In the data rows, 128 means zero.
What is the hidden score of each row? Scores go from 0 to 30, and 15 is about the middle. The score is a weighted sum of the row's numbers plus the product of two more (or one squared), each taken from its middle value.
(139 117 120 128 128 87 125 136 119 141 137 118 150 121 118 130 117 102 124 131 133 120 142 133 108 131 111 142 126
 156) -> 24
(126 154 135 146 158 147 109 131 114 147 123 142 95 111 136 126 157 146 121 110 100 107 121 113 144 97 118 145 116
 95) -> 22
(129 162 131 148 119 163 122 141 133 143 103 101 129 149 108 86 167 112 88 132 74 124 109 94 174 110 153 130 162
 114) -> 14
(101 138 132 150 123 149 129 152 139 141 127 80 124 114 137 110 159 111 97 160 97 136 123 110 149 122 154 119 160
 126) -> 14
(135 168 152 149 143 162 115 146 114 149 126 120 88 129 152 124 151 136 131 122 121 96 102 102 155 109 152 133 120
 114) -> 12
(121 130 128 142 123 134 122 129 134 122 152 162 115 149 147 147 137 168 115 127 126 115 130 116 142 132 121 145 131
 140) -> 9
(138 167 137 147 151 163 99 130 122 147 102 98 108 107 139 100 177 149 95 124 88 123 102 112 141 108 131 91 148
 90) -> 23
(154 85 117 91 141 88 120 128 140 92 127 166 130 134 143 191 75 137 164 114 176 131 162 193 82 148 68 132 75
 133) -> 26
(143 111 125 116 115 74 101 119 165 84 111 127 184 108 133 119 116 90 129 185 115 160 167 158 94 137 104 119 153
 177) -> 27
(136 101 108 120 109 137 149 132 125 128 127 149 131 153 134 149 126 141 151 114 156 118 132 142 118 128 131 124 116
 124) -> 5
(109 150 131 134 135 152 126 122 133 134 120 95 103 107 141 118 141 121 103 127 113 114 91 106 152 127 135 129 147
 116) -> 15
(120 136 128 132 130 107 123 110 132 92 119 108 146 106 109 134 123 160 147 165 112 157 135 140 108 120 102 155 97
 147) -> 8
(143 124 135 137 117 105 131 112 129 112 124 125 147 139 123 142 111 107 137 123 160 145 134 149 117 113 113 117 132
 131) -> 20
(144 115 128 121 126 125 97 129 152 115 129 116 168 106 128 127 127 110 139 145 129 152 149 151 116 128 107 134 140
 149) -> 16
(147 152 139 112 111 131 146 130 157 148 134 132 78 140 142 132 152 147 103 114 88 133 114 101 149 131 147 102 172
 79) -> 15
(145 99 135 110 122 90 109 107 146 84 143 120 157 100 133 151 104 116 162 146 145 156 150 165 84 144 107 121 119
 162) -> 13
(168 84 119 119 117 86 151 125 132 91 138 150 147 131 125 159 107 119 167 126 159 150 132 147 83 147 100 138 100
 134) -> 17
(155 103 112 115 128 85 125 123 126 104 151 164 145 122 130 157 93 138 171 120 151 150 162 177 80 146 95 121 109
 136) -> 18
(136 111 129 114 117 127 145 151 95 143 135 156 125 169 137 151 113 151 128 92 153 111 119 132 107 141 111 150 117
 135) -> 9
(111 159 142 146 129 149 128 125 124 135 138 131 118 143 124 100 143 124 123 117 105 113 114 102 137 114 162 125 134
 128) -> 11
(149 140 149 116 125 88 89 122 176 109 140 89 167 94 106 103 112 100 136 182 121 187 169 133 123 142 104 101 171
 166) -> 23
(109 159 132 139 127 148 132 144 143 140 110 128 135 132 127 99 154 117 90 125 112 119 110 110 149 112 153 133 167
 103) -> 18
(148 81 131 115 136 91 97 112 148 63 129 126 151 114 119 129 128 92 127 164 128 178 188 154 114 153 110 110 125
 162) -> 28
(133 127 136 128 122 115 143 126 147 115 130 115 141 125 119 116 128 131 128 139 126 151 143 145 127 146 120 132 123
 122) -> 12
(102 154 132 129 112 145 103 130 148 137 109 86 154 109 113 91 149 91 87 160 89 162 125 101 170 128 145 122 167
 145) -> 19
(126 112 125 144 146 157 141 136 114 137 144 120 90 97 145 123 143 129 103 129 99 127 99 98 159 131 140 142 152
 102) -> 20
(127 149 141 150 131 158 109 131 105 130 115 127 100 145 142 122 164 173 119 90 109 110 98 116 139 118 146 94 116
 86) -> 6
(114 105 118 126 130 110 146 123 113 119 141 145 122 141 123 159 106 143 150 112 153 117 134 140 125 131 128 141 109
 144) -> 8
(127 148 120 155 148 155 110 120 107 153 124 137 102 120 131 114 151 147 103 115 111 121 96 94 146 113 146 134 147
 97) -> 16
(127 116 119 121 131 119 134 119 125 120 129 131 119 130 132 128 97 123 140 132 140 138 149 136 113 145 116 127 140
 124) -> 20
(119 145 103 131 128 141 123 113 113 140 132 146 118 155 138 134 118 140 127 119 139 112 152 127 121 125 130 130 119
 124) -> 11
(109 161 124 161 140 155 121 125 119 147 120 92 103 143 132 114 155 133 113 110 114 120 94 103 155 127 127 150 133
 109) -> 7
(138 98 124 138 154 143 138 131 96 162 126 141 97 142 134 158 139 138 126 87 130 79 101 122 146 121 146 154 98
 85) -> 25
(140 155 128 154 166 159 115 155 127 133 142 141 89 127 159 101 154 158 131 107 96 112 103 109 145 120 143 124 135
 111) -> 15
(152 48 124 93 144 74 124 126 140 111 171 157 124 128 144 166 83 122 177 148 183 149 151 173 104 139 75 116 93
 149) -> 20
(134 120 122 112 113 128 145 118 119 135 143 150 134 111 131 131 102 130 160 123 159 146 146 137 118 136 110 133 124
 122) -> 12
(131 113 114 99 131 139 121 120 136 116 108 142 128 120 141 155 95 145 161 120 161 141 129 153 102 142 108 133 118
 140) -> 12
(111 94 118 133 134 131 157 131 110 102 124 144 115 161 149 157 112 125 128 121 142 112 91 137 110 128 114 138 117
 137) -> 13
(93 155 135 154 130 141 124 130 149 142 114 99 140 139 106 85 154 121 73 149 78 131 127 96 165 113 165 108 193
 122) -> 24
(163 169 131 137 106 140 104 114 171 92 71 90 145 85 121 110 143 73 133 184 96 157 172 122 126 151 166 137 150
 193) -> 22
(120 145 149 144 138 153 116 141 134 139 120 117 104 142 131 92 175 151 101 120 103 116 111 89 167 98 137 131 116
 101) -> 10
(132 137 128 127 116 138 149 123 142 132 117 114 123 135 139 122 127 136 116 142 125 133 150 120 122 122 121 154 144
 138) -> 13
(128 134 133 155 151 155 130 139 107 172 128 141 93 155 124 118 130 138 111 106 133 103 109 107 160 135 162 109 126
 112) -> 20
(152 103 100 127 117 126 141 138 114 119 140 152 130 115 127 151 118 147 170 112 148 107 128 151 126 121 121 154 117
 123) -> 15
(128 127 114 106 147 130 150 140 85 132 128 138 103 146 154 161 128 180 119 122 145 83 113 122 144 153 133 126 109
 104) -> 16
(130 88 123 126 111 120 131 136 111 106 130 144 128 138 138 151 105 132 137 118 149 119 137 148 109 136 109 124 108
 136) -> 16
(120 161 122 143 123 150 129 156 117 150 112 97 108 126 111 78 155 116 74 134 93 119 113 98 152 117 168 129 163
 116) -> 16
(131 92 137 108 127 100 148 110 129 95 133 139 128 111 127 152 93 134 166 124 158 121 148 169 101 139 91 118 92
 148) -> 15
(106 150 127 141 130 131 106 126 138 161 131 123 125 144 131 121 138 128 115 137 106 128 101 107 146 127 148 125 143
 138) -> 13
(120 119 126 130 101 135 144 115 119 124 122 113 122 135 123 143 114 123 126 129 137 135 117 135 117 141 112 116 122
 127) -> 10
(133 150 124 123 148 138 132 142 112 130 119 119 110 129 141 124 133 147 134 131 135 98 116 119 141 111 149 156 129
 124) -> 12
(138 116 140 85 121 86 138 103 159 78 115 119 168 83 112 139 103 97 167 176 136 159 145 156 125 153 97 117 97
 168) -> 20
(123 116 128 151 159 137 132 146 95 150 119 125 108 148 135 148 145 136 111 110 114 101 118 106 130 116 140 100 107
 91) -> 22
(115 146 130 129 141 137 147 130 103 136 126 123 109 142 122 122 144 150 120 104 105 114 134 122 121 102 134 144 131
 120) -> 10
(162 68 112 97 150 92 144 133 130 87 140 158 124 108 140 168 91 129 190 113 194 144 157 175 66 149 106 98 81
 155) -> 14
(140 115 95 121 138 136 162 152 120 158 123 110 125 147 108 138 135 131 141 127 135 112 151 131 109 129 123 133 148
 105) -> 17
(144 102 122 137 133 94 124 133 131 112 128 122 145 128 130 145 104 130 150 133 131 128 149 163 111 136 91 124 123
 167) -> 18
(137 123 115 133 121 144 119 130 113 163 103 157 123 148 172 147 127 125 117 106 148 105 104 148 128 141 123 108 132
 94) -> 24
(124 143 125 134 116 154 128 121 116 148 120 122 136 144 132 111 153 116 107 132 110 117 126 107 157 118 135 133 136
 114) -> 16
(134 133 134 129 103 61 66 126 137 107 123 119 205 129 117 103 112 164 133 144 130 185 190 156 77 152 85 121 143
 163) -> 14
(141 108 110 121 130 120 147 121 95 143 136 172 96 152 156 160 110 143 132 101 157 99 123 128 121 150 117 122 116
 123) -> 18
(143 100 125 107 120 105 145 114 134 104 125 133 138 132 120 160 101 134 148 109 150 124 137 152 109 125 98 171 110
 133) -> 19
(121 149 137 120 126 120 152 121 134 106 100 117 132 116 134 130 121 122 131 146 124 137 142 141 164 119 99 139 110
 150) -> 20
(112 157 119 131 129 130 126 128 154 145 114 108 139 132 122 105 126 125 101 157 116 131 128 113 128 122 135 141 142
 126) -> 18
(131 117 142 103 119 101 119 120 152 65 109 93 153 87 90 118 107 118 137 177 111 188 149 149 119 131 101 141 112
 168) -> 15
(155 110 111 108 107 107 105 147 153 87 136 127 168 99 125 135 111 123 142 141 153 156 147 161 75 152 120 100 122
 147) -> 12
(102 142 132 134 134 137 138 142 117 136 131 121 114 160 145 113 151 128 116 124 120 126 110 112 140 109 129 110 151
 110) -> 11
(130 79 130 121 145 106 135 120 90 133 142 168 104 151 198 178 92 156 182 74 160 94 84 137 121 129 130 150 82
 109) -> 17
(132 158 143 140 150 132 124 93 141 141 116 108 100 129 124 101 163 135 112 140 102 110 100 104 149 105 144 109 138
 110) -> 15
(147 109 141 84 124 92 143 121 136 130 140 138 152 108 94 150 117 118 168 143 138 117 156 155 109 163 105 153 111
 161) -> 10
(132 118 115 136 115 106 127 132 125 137 149 167 133 127 146 159 105 126 161 114 180 101 135 148 110 144 97 128 111
 144) -> 12
(130 112 129 138 139 155 114 128 99 132 160 180 120 156 155 155 154 138 123 107 133 94 121 115 148 130 131 129 139
 112) -> 13
(157 127 150 134 113 110 120 131 152 106 136 108 150 106 127 129 115 117 124 170 122 162 165 142 103 149 114 122 137
 152) -> 19
(140 119 117 112 136 124 157 123 102 134 120 161 121 162 130 150 109 156 152 96 168 107 129 144 105 128 128 133 116
 130) -> 8
(105 197 153 124 117 143 119 107 207 133 97 49 169 86 81 55 175 57 77 200 62 161 144 93 167 135 174 146 209
 166) -> 22
(123 116 129 133 128 137 140 101 140 137 137 118 128 133 147 122 109 124 132 126 135 133 155 121 139 134 131 162 138
 130) -> 17
(132 158 143 144 151 159 120 136 121 166 119 114 102 119 112 106 161 112 100 134 92 117 129 107 155 108 147 134 154
 111) -> 18
(125 102 131 128 120 131 164 116 87 153 112 171 92 192 161 174 114 161 150 86 144 113 109 126 139 133 132 124 82
 81) -> 13
(125 150 152 150 148 154 113 131 134 139 110 110 107 121 107 113 168 137 111 132 87 109 123 89 160 101 142 146 138
 108) -> 13
(131 115 121 139 165 152 141 153 74 155 167 153 82 166 135 139 140 131 134 92 163 93 86 113 129 160 111 128 100
 102) -> 9
(124 123 116 146 134 122 127 131 92 149 146 151 125 159 145 125 132 146 143 103 133 111 116 118 149 117 131 141 123
 110) -> 13
(108 141 128 154 131 137 142 124 117 154 149 103 82 153 140 122 162 129 108 104 115 103 107 94 154 145 131 126 126
 111) -> 5
(139 83 121 89 118 75 141 137 164 111 144 145 127 121 117 159 90 107 164 162 169 150 144 171 89 150 113 93 99
 165) -> 15
(166 105 127 102 98 84 103 111 157 99 131 137 157 97 133 144 87 120 163 150 134 165 147 159 100 150 102 101 124
 149) -> 20
(135 116 106 127 145 140 125 134 87 159 127 150 92 142 139 141 128 172 139 75 147 94 100 122 140 104 126 145 96
 94) -> 19
(127 123 130 112 114 128 129 119 174 128 137 124 135 118 118 115 107 109 125 140 127 154 127 131 121 138 137 108 130
 150) -> 23
(113 130 123 133 131 157 118 121 97 156 128 144 100 153 152 128 149 129 117 101 117 90 95 100 158 140 167 146 130
 109) -> 10
(121 126 125 128 120 142 130 141 104 168 111 141 116 135 125 122 137 139 110 124 134 98 104 106 121 121 164 138 145
 110) -> 13
(144 146 128 121 107 86 89 155 177 93 154 127 177 73 94 93 122 76 116 163 108 168 168 154 115 157 132 99 124
 178) -> 21
(139 106 119 102 117 80 113 128 156 88 134 116 180 109 122 144 105 102 139 151 128 158 165 151 94 156 96 112 103
 160) -> 21
(98 156 126 136 127 149 116 140 134 161 124 124 126 138 117 94 135 115 100 145 98 100 100 100 159 126 154 134 160
 110) -> 21
(120 114 115 138 101 108 118 109 155 132 130 115 151 104 140 130 115 137 152 147 135 138 125 132 133 141 120 131 130
 133) -> 13
(95 161 125 128 125 142 114 128 128 142 121 123 114 139 126 113 146 155 106 125 114 115 116 104 136 83 152 133 139
 102) -> 7
(123 83 122 137 158 138 146 139 125 140 146 174 97 142 157 157 140 163 131 70 151 78 93 99 142 141 142 92 117
 99) -> 28
(130 132 131 129 132 147 139 148 113 156 117 137 83 137 139 132 148 141 114 113 118 107 106 116 144 123 135 135 132
 97) -> 14
(120 115 117 131 139 120 142 121 132 116 135 133 134 116 141 140 118 96 167 123 129 130 155 141 94 153 137 109 143
 158) -> 17
(113 143 124 147 129 141 145 121 144 149 117 126 114 138 136 111 153 120 132 125 117 137 128 109 183 121 158 123 182
 102) -> 17
(116 137 123 125 117 144 133 122 96 150 130 161 100 142 126 125 137 132 122 90 127 109 101 118 158 129 146 139 121
 108) -> 9
(129 110 119 130 147 141 149 124 94 145 136 143 83 140 136 148 119 165 120 96 133 112 115 119 131 129 128 147 123
 121) -> 12
(118 151 129 129 131 122 144 131 126 141 119 132 127 114 118 120 131 119 113 144 117 117 121 115 150 127 144 135 153
 125) -> 20
(136 101 119 105 123 95 103 126 152 115 132 128 154 125 141 145 87 126 150 139 137 153 133 160 96 139 104 142 142
 136) -> 18
(155 114 126 104 116 87 111 123 129 95 118 122 169 80 135 138 98 108 155 142 139 162 163 174 88 147 112 106 114
 151) -> 25
(126 98 136 120 122 112 113 114 130 110 131 134 123 105 135 147 101 125 140 125 143 128 122 132 127 127 124 124 102
 143) -> 18
(130 133 129 106 109 84 91 145 166 94 136 114 154 88 108 118 114 83 135 157 116 177 155 151 101 159 111 113 143
 167) -> 17
(101 140 125 135 137 138 125 140 121 149 131 138 115 144 142 126 145 146 112 102 130 122 98 110 131 134 140 106 135
 128) -> 13
(113 156 129 147 145 155 107 135 128 154 111 112 113 124 126 92 158 123 101 138 102 122 115 87 173 110 142 141 168
 103) -> 19
(141 142 152 155 135 155 125 132 127 145 116 126 114 129 132 104 161 160 123 103 113 112 92 98 162 122 153 113 131
 96) -> 13
(136 169 135 147 134 167 130 132 127 139 127 134 114 124 131 98 157 138 92 116 111 115 92 97 159 115 149 124 135
 101) -> 13
(137 100 123 111 121 99 122 125 154 79 147 125 148 109 121 143 95 109 150 144 144 166 163 163 100 137 96 105 118
 154) -> 16
(125 116 114 146 114 119 127 122 136 113 155 112 142 123 119 126 111 144 130 138 123 155 158 151 102 132 137 142 131
 149) -> 4
(126 114 133 116 132 123 142 131 94 139 162 168 117 151 143 158 102 141 144 106 148 84 112 125 115 118 131 147 100
 117) -> 12
(148 145 112 122 119 110 118 119 140 122 147 127 158 115 127 142 106 132 139 127 120 124 175 147 106 119 136 126 119
 128) -> 17
(126 144 125 139 131 143 128 141 98 159 114 156 112 140 135 129 148 131 118 110 120 102 99 106 144 126 138 129 136
 104) -> 16
(142 124 124 110 110 91 124 135 160 100 123 137 138 83 96 123 115 124 134 150 125 152 158 145 106 133 131 120 121
 162) -> 16
(119 117 130 133 118 133 144 114 109 160 140 143 106 139 133 144 121 165 136 95 136 110 113 117 133 129 135 130 100
 103) -> 6
(141 98 114 101 112 101 129 117 141 112 140 122 131 123 119 172 101 129 153 115 164 138 148 170 124 130 100 126 97
 146) -> 15
(128 135 131 95 124 126 128 134 161 100 130 118 176 67 130 97 127 98 133 172 110 179 143 138 112 134 137 105 136
 166) -> 25
(126 128 122 138 122 132 118 119 139 124 116 112 144 116 138 108 124 106 106 127 117 135 137 131 136 112 135 143 157
 142) -> 21
(128 145 133 152 139 147 142 130 111 156 118 130 113 132 128 118 142 141 119 101 118 80 112 102 163 107 139 126 118
 96) -> 18
(153 118 129 110 139 107 126 122 146 121 116 127 152 109 114 125 125 117 136 141 144 138 119 154 112 119 113 151 152
 139) -> 23
(138 152 141 142 130 156 125 123 105 144 142 139 81 133 144 127 160 146 121 95 119 119 124 115 145 101 147 136 119
 105) -> 9
(114 134 145 126 146 137 155 113 109 138 109 143 100 136 156 146 137 176 132 98 137 102 95 129 142 85 87 115 96
 66) -> 24
(156 68 129 113 141 101 97 128 121 111 147 143 144 133 114 152 95 131 166 151 145 143 150 162 97 150 89 100 103
 169) -> 15
(121 129 132 131 120 116 106 123 158 101 130 100 166 107 108 118 120 89 130 165 127 159 137 147 126 123 109 122 132
 161) -> 13
(151 87 109 102 122 92 107 129 140 105 153 155 144 123 134 157 83 115 172 147 153 137 152 172 78 154 96 95 123
 142) -> 18
(135 95 117 124 118 123 156 137 128 122 127 135 119 139 127 161 102 123 149 115 166 136 129 152 115 131 109 125 98
 145) -> 9
(95 117 119 127 113 121 155 139 118 110 112 147 131 147 148 130 130 154 133 125 126 112 126 134 129 134 110 131 118
 132) -> 15
(144 91 138 116 127 79 117 130 140 122 159 137 131 115 123 144 110 129 167 137 136 145 163 150 107 140 99 138 116
 159) -> 12
(109 155 127 164 147 161 144 125 126 155 109 146 106 130 134 97 147 135 110 106 87 116 115 92 138 130 159 138 139
 104) -> 25
(97 182 134 134 133 137 113 137 136 139 119 82 125 117 107 89 166 90 106 177 89 138 120 103 155 125 152 142 176
 161) -> 7
(111 150 140 144 128 135 126 115 121 132 130 106 123 134 129 113 156 127 105 137 110 137 117 118 145 122 138 118 135
 144) -> 6
(146 118 117 136 141 134 137 136 110 151 149 168 104 149 152 151 128 152 133 112 159 111 109 122 126 119 135 143 123
 115) -> 10
(113 128 117 132 118 102 120 134 154 119 97 107 145 122 132 109 126 106 123 160 93 142 156 126 112 129 126 145 136
 156) -> 23
(119 130 129 138 123 116 131 118 146 130 113 121 140 110 112 115 123 96 121 168 119 156 143 129 135 122 140 150 151
 143) -> 18
(119 111 115 107 126 121 152 125 120 146 145 135 124 122 136 144 109 142 150 119 135 117 133 133 132 119 117 172 111
 119) -> 12
(98 150 137 141 127 144 144 128 109 138 141 140 131 171 135 116 128 127 105 124 126 114 94 113 153 132 155 134 138
 121) -> 14
(155 85 125 104 111 92 128 122 120 81 139 129 128 113 134 173 83 160 180 143 163 154 169 164 90 133 75 109 108
 150) -> 15
(132 124 99 129 119 166 149 134 135 150 109 116 108 112 120 109 152 116 112 164 112 112 90 94 142 160 152 102 129
 105) -> 15
(114 169 122 158 142 153 124 124 149 145 113 100 117 128 118 90 177 114 87 142 83 133 133 87 145 129 158 138 163
 108) -> 12
(120 192 148 170 144 182 99 131 166 150 74 72 142 108 101 52 198 91 63 165 50 145 136 68 196 95 167 114 188
 119) -> 25
(132 182 122 147 145 166 122 122 134 138 151 108 101 129 126 104 141 125 102 125 93 98 104 88 161 115 159 132 102
 124) -> 9
(113 113 116 129 119 119 128 119 127 119 127 113 152 130 120 123 112 131 136 147 159 116 129 143 113 147 117 143 111
 152) -> 8
(124 141 133 125 111 122 107 127 151 117 132 89 166 138 97 119 130 121 132 159 123 142 147 132 140 135 136 131 137
 157) -> 4
(103 126 124 116 129 131 136 122 129 142 132 116 109 126 131 136 130 153 127 112 124 136 110 119 139 119 124 146 127
 134) -> 4
(130 119 135 121 116 124 128 131 147 129 129 119 155 108 109 118 106 103 121 136 130 146 153 133 125 129 134 132 126
 137) -> 21
(123 132 127 134 111 129 122 125 142 131 124 107 130 117 143 118 133 125 111 140 119 137 134 119 133 102 136 146 161
 121) -> 16
(141 76 117 122 115 100 141 131 104 112 141 171 150 141 134 160 97 109 152 110 188 126 136 176 77 159 117 111 71
 117) -> 20
(146 146 136 142 106 125 97 133 167 107 103 81 180 86 92 78 135 84 122 169 109 191 154 145 138 123 135 122 168
 149) -> 17
(135 130 147 121 113 104 123 129 155 87 141 127 149 128 105 137 119 93 145 130 140 151 168 154 104 127 110 138 122
 148) -> 10
(112 148 139 138 152 146 168 134 115 159 110 169 103 160 145 149 142 169 113 110 140 110 82 102 153 121 160 129 101
 101) -> 25
(110 131 140 126 121 145 161 138 130 143 110 134 105 145 136 132 140 132 107 84 99 109 101 109 146 103 138 134 115
 107) -> 16
(139 153 136 135 146 143 133 145 100 156 134 148 92 142 139 139 144 136 119 120 127 86 103 106 114 126 142 117 117
 96) -> 14
(135 136 135 154 142 157 127 131 136 141 115 115 103 116 117 104 163 132 102 132 108 103 105 98 155 122 146 128 122
 91) -> 16
(156 124 137 143 125 156 140 122 105 154 130 155 86 161 149 117 147 162 123 98 129 111 125 105 130 109 156 129 135
 84) -> 11
(136 102 127 112 130 107 110 135 127 95 132 123 138 121 135 135 99 95 150 135 150 156 155 147 112 147 109 134 116
 157) -> 19
(123 98 137 92 123 112 116 127 131 95 130 139 170 102 127 150 99 108 137 143 156 169 126 155 93 138 115 155 116
 139) -> 15
(80 99 148 105 159 100 154 100 147 59 107 80 136 66 121 164 114 167 154 133 109 176 157 160 128 88 67 168 79
 144) -> 15
(137 145 132 112 101 90 107 121 148 76 139 109 178 102 119 115 95 94 147 175 140 169 185 144 108 148 111 106 140
 154) -> 22
(125 149 124 135 137 148 136 135 122 143 132 127 123 131 136 135 153 126 123 120 109 119 112 107 144 123 135 127 126
 105) -> 11
(116 146 136 144 133 163 129 143 118 152 135 121 86 157 128 115 161 127 106 115 107 112 97 101 168 140 152 117 141
 112) -> 7
(122 129 130 130 112 122 117 126 127 132 126 112 135 151 113 113 126 126 116 138 117 132 123 116 154 124 140 118 135
 136) -> 12
(130 108 109 115 132 127 136 114 123 129 122 144 114 126 128 144 119 145 146 119 140 116 143 130 113 125 129 130 113
 130) -> 12
(135 74 127 116 115 105 127 107 115 83 130 160 137 126 135 159 85 165 160 113 163 142 126 168 103 139 82 111 60
 121) -> 17
(135 111 116 118 116 112 126 138 126 148 114 136 115 104 141 139 122 131 135 103 142 121 147 143 126 123 131 133 137
 122) -> 20
(136 105 125 132 144 134 166 127 83 130 150 190 85 158 145 168 115 194 163 67 181 78 93 121 130 113 133 130 90
 78) -> 7
(120 146 126 143 145 139 119 142 133 146 120 116 112 113 137 125 158 98 103 133 112 114 110 101 146 130 159 137 166
 119) -> 18
(132 119 133 100 145 137 158 108 91 137 132 176 103 170 169 176 110 165 147 88 162 84 129 130 110 124 105 135 113
 105) -> 15
(132 145 128 114 117 104 85 128 151 100 124 101 158 88 107 124 117 103 151 161 110 163 161 150 105 154 118 101 149
 166) -> 13
(130 111 136 100 129 106 131 104 122 114 136 154 138 140 139 157 106 118 155 126 161 118 115 156 118 135 124 144 112
 140) -> 12
(153 116 120 133 120 111 117 108 150 103 131 137 150 122 111 127 97 100 150 126 132 153 146 143 85 133 107 120 122
 136) -> 18
(159 97 121 114 125 93 117 121 131 86 154 140 158 123 127 161 92 120 161 133 164 168 159 171 88 136 101 92 97
 155) -> 15
(130 136 130 139 147 149 141 131 116 159 129 136 121 149 127 148 140 152 127 94 141 104 116 114 133 132 125 134 95
 95) -> 9
(122 137 128 128 118 136 124 148 107 141 121 121 117 136 137 136 134 124 124 115 129 121 123 121 129 126 138 120 136
 137) -> 11
(128 114 110 118 145 116 141 138 137 125 135 129 140 132 126 158 101 131 147 114 147 126 113 136 131 118 118 148 113
 128) -> 14
(140 141 135 151 138 132 145 122 116 151 128 138 97 145 124 122 145 147 116 117 134 80 89 118 137 121 121 131 118
 108) -> 15
(106 147 132 123 120 135 144 126 122 151 142 112 109 148 126 101 128 125 115 134 120 112 100 117 131 118 112 133 145
 117) -> 9
(99 135 138 136 133 139 117 124 132 131 130 106 126 122 131 115 129 127 114 136 123 126 129 114 131 118 122 129 151
 133) -> 15
(126 136 117 138 130 158 137 133 110 152 121 138 108 162 126 135 138 145 133 110 123 111 112 118 133 111 131 145 130
 110) -> 6
(130 127 132 126 98 133 120 110 133 110 113 107 162 120 131 129 129 140 115 123 122 145 116 157 137 132 104 117 86
 134) -> 15
(130 109 139 121 124 102 124 116 134 97 124 119 151 124 79 129 116 108 145 154 135 144 152 144 120 136 100 118 119
 164) -> 13
(101 151 144 145 124 170 106 167 148 144 112 80 114 123 122 94 162 119 79 151 97 125 85 102 190 114 146 139 180
 119) -> 16
(158 107 128 127 121 113 116 126 136 90 151 133 147 112 119 123 110 118 158 142 140 165 164 161 115 118 119 104 118
 155) -> 13
(148 154 135 134 135 159 104 138 121 185 115 125 128 126 142 107 153 116 101 114 115 98 110 96 148 111 144 99 148
 78) -> 25
(163 119 118 109 125 93 115 135 124 95 145 155 151 126 126 152 89 114 169 153 159 147 148 173 82 156 106 93 107
 140) -> 17
(137 103 118 135 136 135 151 132 74 159 135 165 116 169 144 159 112 164 145 86 166 100 100 126 126 143 125 103 140
 111) -> 12
(156 115 139 120 112 113 117 110 158 114 125 118 155 139 103 100 117 103 127 163 128 153 158 138 100 129 130 121 130
 159) -> 13
(118 116 134 120 112 113 137 114 128 93 138 166 142 111 118 133 105 114 155 145 147 152 133 157 98 144 100 124 109
 138) -> 11
(138 104 110 97 139 101 125 103 116 131 130 153 140 143 132 142 111 123 141 117 153 147 150 152 116 109 109 143 117
 144) -> 28
(175 105 129 131 107 112 133 154 139 110 139 123 155 117 102 126 105 104 152 160 140 170 158 162 121 142 125 90 136
 158) -> 15
(152 104 116 126 116 102 141 121 123 127 121 155 127 136 122 150 95 154 151 111 160 129 151 140 92 129 104 129 103
 138) -> 15
(114 158 136 146 144 161 139 123 124 156 107 94 110 114 111 97 167 132 89 120 93 116 111 94 148 99 159 126 138
 103) -> 13
(124 122 112 125 125 117 112 126 147 115 140 111 162 114 141 133 124 105 118 143 133 157 143 151 123 129 123 131 137
 128) -> 19
(170 105 136 92 128 119 124 146 147 73 141 154 147 101 135 154 102 107 163 135 151 147 149 164 107 156 98 124 121
 152) -> 19
(158 116 114 108 120 113 113 116 145 87 122 109 180 108 114 115 114 111 143 155 134 175 147 159 97 138 100 96 133
 155) -> 20
(111 145 128 144 139 164 131 140 100 154 141 144 95 171 115 119 162 128 109 116 120 117 97 98 146 144 130 128 116
 104) -> 2
(137 161 144 129 140 136 102 114 122 176 155 132 100 125 104 142 139 142 117 120 148 117 115 114 140 131 147 121 134
 103) -> 5
(125 129 138 96 116 108 143 114 150 113 120 126 140 138 117 141 119 96 162 142 147 154 130 144 131 139 121 134 116
 143) -> 8
(125 135 114 137 151 131 161 129 124 147 110 134 106 113 132 140 134 118 111 123 128 123 102 112 135 122 119 141 143
 111) -> 22
(121 113 107 137 146 150 148 87 118 149 138 164 115 135 126 144 104 152 141 115 122 103 83 122 125 125 91 117 125
 108) -> 15
(116 143 118 134 136 131 106 144 148 134 107 118 120 121 118 121 131 123 122 137 115 136 127 123 127 138 130 150 156
 148) -> 15
(138 129 116 124 138 118 97 119 160 89 122 107 166 78 115 116 127 81 123 159 120 149 158 135 116 131 131 119 137
 168) -> 22
(136 143 126 144 118 124 141 134 127 123 117 118 130 128 117 134 126 125 128 143 116 123 122 115 125 109 123 139 143
 128) -> 15
(113 126 139 134 142 138 158 104 106 136 119 135 107 135 127 139 135 145 129 115 134 114 97 118 136 117 136 147 131
 112) -> 10
(106 167 148 157 123 156 120 138 138 142 106 88 121 132 113 77 178 111 89 156 82 122 123 86 166 125 164 134 154
 106) -> 14
(109 133 117 136 128 129 133 115 135 113 117 109 127 117 117 123 133 125 130 134 130 132 98 128 119 126 121 163 141
 125) -> 9
